In the data rows, zero lies at 4.5, halfway between 4 and 5.
Here are some points:
[4 6 2 5 3 4 5 5 5 3 6 6 4 6 3 6 3 3 4 5 3 6 5 5 3 4 5 6 3 4 6 4 3 3 5 4 4 3 3 4 4 4 6 4 4 3 7 2]
[4 6 3 4 4 5 3 4 5 4 5 6 4 6 3 6 3 5 4 5 3 6 4 7 3 6 4 6 3 5 5 4 2 3 6 5 5 3 3 5 5 4 7 3 4 2 4 6]
[3 6 3 6 3 4 4 4 4 4 5 4 4 5 2 7 4 4 4 5 3 5 5 7 4 4 5 6 4 4 5 4 3 3 7 5 4 2 4 4 5 4 4 3 6 3 5 4]
[4 6 2 4 4 5 5 5 5 3 6 5 5 6 3 7 3 3 5 5 3 4 5 4 3 5 5 7 3 4 5 4 3 2 5 5 4 3 3 4 4 4 5 5 4 3 6 3]
[3 6 3 5 3 5 4 4 4 4 4 3 4 5 2 7 4 5 3 5 4 5 5 9 5 4 4 6 4 5 4 4 2 3 7 5 4 3 4 4 4 5 4 3 7 3 4 5]
[3 6 2 5 3 5 5 4 4 4 5 3 6 5 2 6 4 4 4 5 4 3 5 5 4 4 5 6 3 4 4 4 3 3 6 5 4 3 4 3 4 5 3 5 6 5 4 4]
[4 5 2 5 3 5 5 4 4 4 3 5 5 5 3 6 4 4 4 5 4 3 4 3 4 4 5 6 4 4 5 4 3 2 5 7 4 3 4 3 4 4 4 6 6 5 6 4]
[3 6 2 5 3 5 5 3 4 4 4 3 6 4 2 6 5 4 4 5 3 3 5 3 5 4 5 6 3 3 3 4 3 4 7 6 4 2 4 3 4 4 3 6 5 7 4 5]
[4 5 2 5 3 5 5 4 4 4 4 5 6 4 3 6 4 5 5 5 4 3 5 3 4 4 5 6 3 4 4 4 3 3 5 7 4 4 4 4 4 4 4 6 6 5 5 6]
[4 5 2 4 3 5 5 5 5 4 4 5 6 4 5 5 3 6 5 5 4 3 4 3 4 5 4 6 3 5 4 4 2 3 4 7 4 5 4 4 4 4 5 7 6 5 6 7]
[4 5 2 5 3 5 4 4 4 4 4 5 6 4 3 5 4 6 5 6 4 3 5 4 5 4 5 5 4 4 3 4 2 4 5 6 4 4 4 4 4 4 5 5 6 5 6 7]
[3 6 2 4 3 5 6 4 4 4 6 3 7 3 4 5 4 5 5 5 4 3 6 3 4 4 4 6 3 5 3 4 3 6 5 4 4 4 4 4 4 5 4 5 5 7 5 8]
[3 5 2 5 3 4 5 4 4 4 5 4 7 4 4 5 4 3 5 6 3 2 6 2 5 3 5 6 3 4 3 4 4 4 5 6 4 5 4 4 4 4 4 7 6 7 6 5]
[4 5 3 6 3 4 4 3 4 5 6 6 6 4 4 4 4 5 5 6 3 2 7 3 6 3 5 5 4 4 3 4 3 6 5 5 4 5 5 5 4 4 6 4 6 6 9 7]
[3 6 3 4 3 5 5 5 4 3 7 7 6 3 6 4 3 6 5 7 4 3 6 3 4 4 4 5 4 6 3 4 2 4 3 6 3 8 4 4 4 4 5 6 6 5 8 8]
[3 6 3 5 3 4 4 4 3 4 7 4 7 3 4 5 4 4 5 6 3 2 7 3 6 3 4 5 3 4 2 4 4 7 4 4 4 6 4 4 4 5 4 6 5 9 7 7]
[3 6 2 4 4 5 5 5 3 3 7 5 7 3 5 5 4 4 6 7 3 2 7 2 4 4 4 5 3 4 2 3 3 5 3 5 4 7 4 4 4 4 4 9 6 8 5 6]
[3 6 3 4 3 4 5 4 4 3 6 7 7 3 3 3 4 7 5 6 4 2 6 3 5 4 4 4 3 5 2 4 2 7 4 4 4 6 5 5 4 5 7 5 4 8 9 9]
[7 3 2 4 9 3 3 3 2 6 3 2 3 5 2 7 3 6 3 4 9 9 5 4 3 3 5 2 8 2 9 5 9 7 5 3 3 2 5 3 4 5 3 3 9 6 4 4]
[7 4 2 6 5 5 3 3 3 5 4 1 4 5 2 6 4 5 3 4 5 9 5 3 7 3 3 3 9 3 7 4 6 6 4 3 3 3 4 3 4 6 1 4 9 9 3 3]
[3 6 3 5 4 6 3 4 4 4 5 3 6 4 3 5 4 5 5 5 2 5 6 3 5 3 4 4 5 4 5 3 4 5 4 4 3 5 4 4 4 5 2 4 7 7 3 5]
[4 5 3 5 4 5 2 3 3 5 4 3 5 4 3 5 4 5 4 5 3 4 6 3 7 3 4 4 7 4 5 4 4 7 4 3 3 4 4 4 4 5 3 4 7 8 4 5]
[7 4 2 5 6 5 2 3 3 7 4 2 4 4 2 5 3 7 3 4 6 8 5 5 5 2 4 3 9 3 7 5 6 9 5 3 3 3 5 4 4 6 3 2 8 7 4 4]
[8 3 2 5 7 4 2 3 2 7 3 2 3 4 2 5 3 6 3 5 9 9 5 6 4 2 3 2 9 2 9 5 7 9 4 3 3 3 6 4 4 6 3 2 9 7 4 3]
[8 4 2 6 7 6 2 3 2 5 3 1 3 4 2 6 3 6 3 4 9 9 4 5 6 3 3 3 9 3 9 4 6 7 3 3 3 3 5 3 4 6 2 3 9 8 3 2]
[4 5 3 6 4 9 2 4 3 4 4 2 5 5 2 7 3 5 3 4 9 9 4 3 9 3 3 4 9 4 6 4 3 5 3 3 3 5 4 3 4 6 1 4 9 8 2 3]
Then 10 other points, each followed by its number:
[4 5 3 4 3 6 5 6 4 3 5 4 7 4 4 5 4 6 4 5 3 4 5 3 4 6 4 5 3 6 3 4 2 4 4 4 4 6 4 4 3 6 3 5 6 7 3 5] 0
[4 5 3 3 5 5 7 8 4 3 7 4 7 3 6 5 4 4 5 6 3 3 6 2 3 6 3 5 3 6 3 4 2 3 3 4 4 8 4 4 3 6 4 6 6 7 4 5] 1
[4 5 3 4 5 6 8 7 4 3 5 5 7 3 3 4 5 5 5 6 3 2 5 3 3 7 3 5 2 6 3 4 2 4 4 4 4 7 4 4 4 6 5 5 5 7 4 6] 2
[4 4 3 4 4 5 6 6 5 3 3 6 6 3 3 4 4 7 4 6 7 3 4 4 3 7 3 4 2 7 3 4 1 4 4 5 5 6 4 4 4 6 5 4 5 6 3 7] 3
[5 4 2 3 5 7 6 8 4 4 4 5 6 4 3 6 6 4 4 6 9 2 4 2 3 7 3 5 2 6 3 4 1 3 4 5 5 4 3 3 4 5 3 6 5 8 3 4] 4
[5 3 2 3 6 6 9 7 5 4 4 5 6 4 4 5 6 5 5 5 9 2 3 2 3 6 3 5 2 6 3 4 1 3 4 5 6 4 3 3 4 6 4 7 4 7 3 6] 5
[6 3 2 3 7 8 8 7 5 4 2 6 5 3 3 5 7 5 5 5 9 2 4 2 3 6 3 5 2 6 3 4 1 3 4 5 6 4 4 3 4 6 4 7 4 8 2 6] 6
[5 3 2 3 6 6 9 6 5 4 2 7 5 3 4 5 6 8 5 6 9 2 3 3 3 6 3 5 2 7 3 4 1 3 3 5 6 4 4 3 4 6 5 6 4 7 2 6] 7
[5 3 3 3 7 7 8 7 5 4 3 5 6 4 3 6 7 5 5 5 9 2 3 2 3 6 3 5 2 7 3 4 1 2 3 6 6 4 4 3 4 6 4 7 3 8 2 5] 8
[4 6 6 4 6 5 4 5 4 3 9 3 7 6 4 5 3 3 4 6 6 6 5 4 2 6 4 6 5 5 6 4 2 3 3 4 4 3 3 3 4 5 3 4 5 3 5 2] 9
Which two of these numbered points are nearest to each point below, looking only along the 7 directions in which the first points spread most? Their numbers follow each, nearest first.
[5 6 7 3 9 5 2 3 6 2 7 9 7 5 9 5 5 1 5 5 9 2 4 2 3 8 8 7 6 5 3 5 4 2 2 2 4 3 4 4 4 7 2 4 2 1 4 1] > 9 1
[6 4 4 3 9 6 2 5 7 4 7 9 4 2 9 4 4 3 4 5 6 3 3 2 3 7 3 9 4 7 3 5 2 2 1 9 5 9 4 3 3 5 3 6 3 3 4 4] > 5 1
[4 4 3 6 3 5 2 3 4 2 6 5 5 4 4 6 5 2 6 4 1 5 5 3 9 3 7 4 3 3 6 4 3 6 5 5 5 6 4 6 5 5 2 9 6 4 1 4] > 0 9
[6 4 3 3 9 8 1 5 6 4 5 9 4 2 9 7 3 4 4 5 2 2 4 3 2 6 3 9 3 6 4 5 2 2 1 8 4 7 4 2 3 5 4 7 3 4 4 2] > 4 1
[4 4 4 8 2 3 2 5 4 4 6 2 8 4 3 6 6 2 5 4 3 4 6 4 8 3 6 3 3 3 5 4 4 6 8 3 5 2 5 4 4 4 4 7 3 9 7 4] > 0 2
[4 5 3 6 3 5 3 3 4 2 5 8 4 5 4 5 4 2 6 4 1 5 5 3 8 3 6 5 3 4 6 4 2 4 4 5 4 5 4 7 5 5 2 8 7 3 1 5] > 0 9
[4 5 5 8 2 3 3 4 4 4 5 4 5 4 2 6 5 2 4 4 3 4 5 8 6 3 6 4 4 4 4 4 5 5 8 4 4 1 5 4 5 4 4 5 5 8 5 5] > 0 9
[4 5 2 4 9 8 2 5 5 4 3 8 3 2 9 5 4 3 4 5 2 2 4 3 2 6 3 8 3 5 4 4 2 3 2 7 5 8 4 2 4 5 3 6 3 4 4 3] > 4 1
[4 7 7 4 8 5 2 4 5 2 6 5 6 4 7 3 6 1 4 5 9 3 4 3 3 6 6 6 4 5 4 5 3 2 2 2 4 5 4 4 4 6 2 3 3 2 2 2] > 9 0
[4 7 7 4 8 4 2 4 6 2 4 6 6 5 6 3 4 2 4 5 9 3 3 3 3 6 6 7 4 4 4 5 3 2 2 3 4 4 4 4 5 6 3 3 3 1 3 1] > 9 4
[2 5 2 3 6 9 2 8 5 2 9 7 5 3 9 4 5 2 7 4 2 6 4 1 3 5 3 6 2 6 4 3 2 2 3 5 6 9 4 7 4 5 2 9 4 3 1 3] > 1 2
[4 7 8 5 9 4 2 4 5 2 4 5 6 4 7 4 5 1 5 5 9 3 4 3 3 5 6 7 3 4 4 5 4 3 2 3 4 4 4 4 4 6 2 4 3 2 3 1] > 9 4
Here are 10 other points, each followed by its number:
[3 6 5 5 5 5 3 4 3 3 9 2 7 6 3 5 3 3 4 6 7 6 5 4 5 3 3 5 7 5 6 4 3 4 3 3 4 3 4 4 4 6 2 3 6 3 5 2] 0
[5 5 5 3 5 5 4 5 5 3 9 4 7 5 5 4 3 4 4 6 9 5 4 5 3 7 4 5 6 6 5 4 2 3 3 4 5 3 3 4 4 5 5 4 4 3 6 3] 1
[6 5 5 3 6 5 4 6 5 3 9 4 6 6 6 4 3 3 4 6 9 4 4 3 2 8 4 5 7 5 4 4 2 3 3 4 5 3 3 3 5 5 7 4 3 3 7 2] 2
[6 4 4 2 6 5 5 7 6 4 9 4 7 6 6 5 3 3 5 5 6 4 5 3 3 8 4 5 5 6 5 4 3 3 3 4 5 3 3 3 4 6 5 4 3 3 9 2] 3
[7 4 4 3 7 6 3 6 6 4 9 5 6 5 6 6 3 3 4 5 8 3 5 2 3 8 4 6 6 6 4 4 3 2 3 3 5 3 3 3 4 5 6 4 3 3 9 2] 4
[7 4 5 3 7 6 3 6 6 4 8 6 6 5 6 6 4 2 4 5 9 3 4 2 3 8 4 6 5 6 4 4 3 2 3 4 6 4 3 3 4 5 5 5 3 4 8 2] 5
[7 4 5 3 7 5 3 6 6 3 8 7 6 5 9 6 3 3 4 5 9 3 4 1 3 7 4 6 6 6 3 4 3 2 3 3 6 4 3 3 4 5 6 5 2 3 9 2] 6
[7 4 5 2 8 6 4 6 6 4 9 7 6 4 7 8 4 2 5 4 7 3 4 1 3 6 4 6 5 6 3 4 2 2 2 3 5 4 3 2 3 5 5 6 3 4 9 3] 7
[6 4 4 3 9 8 3 5 7 4 2 9 4 4 5 6 5 3 4 4 5 3 3 2 4 6 3 6 4 7 3 4 2 2 3 5 5 3 4 3 4 5 5 5 3 5 5 4] 8
[7 4 5 3 9 8 2 6 6 4 6 7 4 3 9 6 4 2 5 4 3 3 4 2 3 7 3 7 4 7 4 4 2 2 2 6 5 6 4 2 3 5 3 7 3 6 5 4] 9
Which two of these numbered points are nearest to each point below, looking only along the 7 directions in which the first points spread most? Their numbers follow each, nearest first.
[7 3 6 6 2 2 3 3 4 3 4 3 4 4 3 6 5 2 5 4 2 4 5 3 7 3 5 3 5 3 7 5 5 9 6 2 5 3 5 5 5 5 3 8 6 5 2 3] > 0 1
[6 4 4 3 9 8 2 6 6 4 7 7 4 3 9 5 4 3 4 5 2 3 4 3 2 7 3 8 4 6 4 4 2 2 1 8 5 9 4 3 3 6 2 8 3 6 4 4] > 9 7
[6 4 4 3 9 7 2 6 6 4 9 7 4 3 9 5 4 2 5 5 3 4 4 2 2 7 3 8 4 7 3 4 2 2 2 8 5 9 4 3 3 6 3 7 3 5 4 6] > 9 7
[5 3 9 3 3 2 4 4 5 8 1 2 4 4 3 4 5 3 4 4 2 3 5 3 6 4 4 2 7 4 5 7 5 7 7 4 4 2 7 5 4 4 4 2 5 5 2 2] > 0 8
[4 5 5 5 4 4 4 5 4 2 4 2 6 4 5 2 5 3 5 5 4 4 4 6 6 3 4 3 3 4 5 4 5 4 2 3 5 6 5 5 4 5 1 4 4 5 2 2] > 0 1
[5 3 6 5 3 1 2 4 5 9 5 1 4 3 2 5 5 3 5 3 2 3 7 3 3 5 4 2 6 4 7 7 7 9 6 2 4 2 6 4 6 4 4 3 5 6 4 3] > 0 1
[4 5 3 7 3 4 2 5 4 4 4 4 5 4 4 5 4 4 5 5 5 4 4 6 5 3 6 5 3 4 4 4 4 5 5 3 4 2 4 4 5 4 5 6 3 7 7 6] > 8 0
[6 3 9 3 3 2 2 5 5 9 1 2 4 4 4 4 5 3 4 4 3 3 4 3 5 5 4 2 8 4 6 7 4 8 8 5 4 2 7 5 4 4 3 3 4 6 2 2] > 0 8
[4 6 4 4 4 8 3 4 6 3 6 9 4 7 3 3 4 3 5 4 5 6 4 3 4 5 4 4 2 5 5 4 2 3 2 5 4 8 4 6 4 4 5 4 4 2 2 4] > 1 2
[4 6 3 6 3 5 5 3 5 3 4 7 4 7 2 4 4 3 4 4 3 4 4 3 4 3 5 4 3 3 5 4 4 4 4 4 5 4 4 5 4 4 5 4 6 3 4 4] > 8 3
[3 6 2 6 3 5 6 4 5 3 6 7 4 5 4 5 3 3 5 4 1 5 6 4 4 3 6 5 3 4 6 3 3 3 3 5 4 6 4 5 4 4 4 5 6 3 4 3] > 3 4
[5 6 2 7 3 5 9 4 5 6 2 3 3 6 3 2 4 9 4 4 2 4 3 9 4 4 7 4 3 4 3 4 3 3 4 6 6 6 4 4 6 4 9 2 4 2 3 5] > 8 1
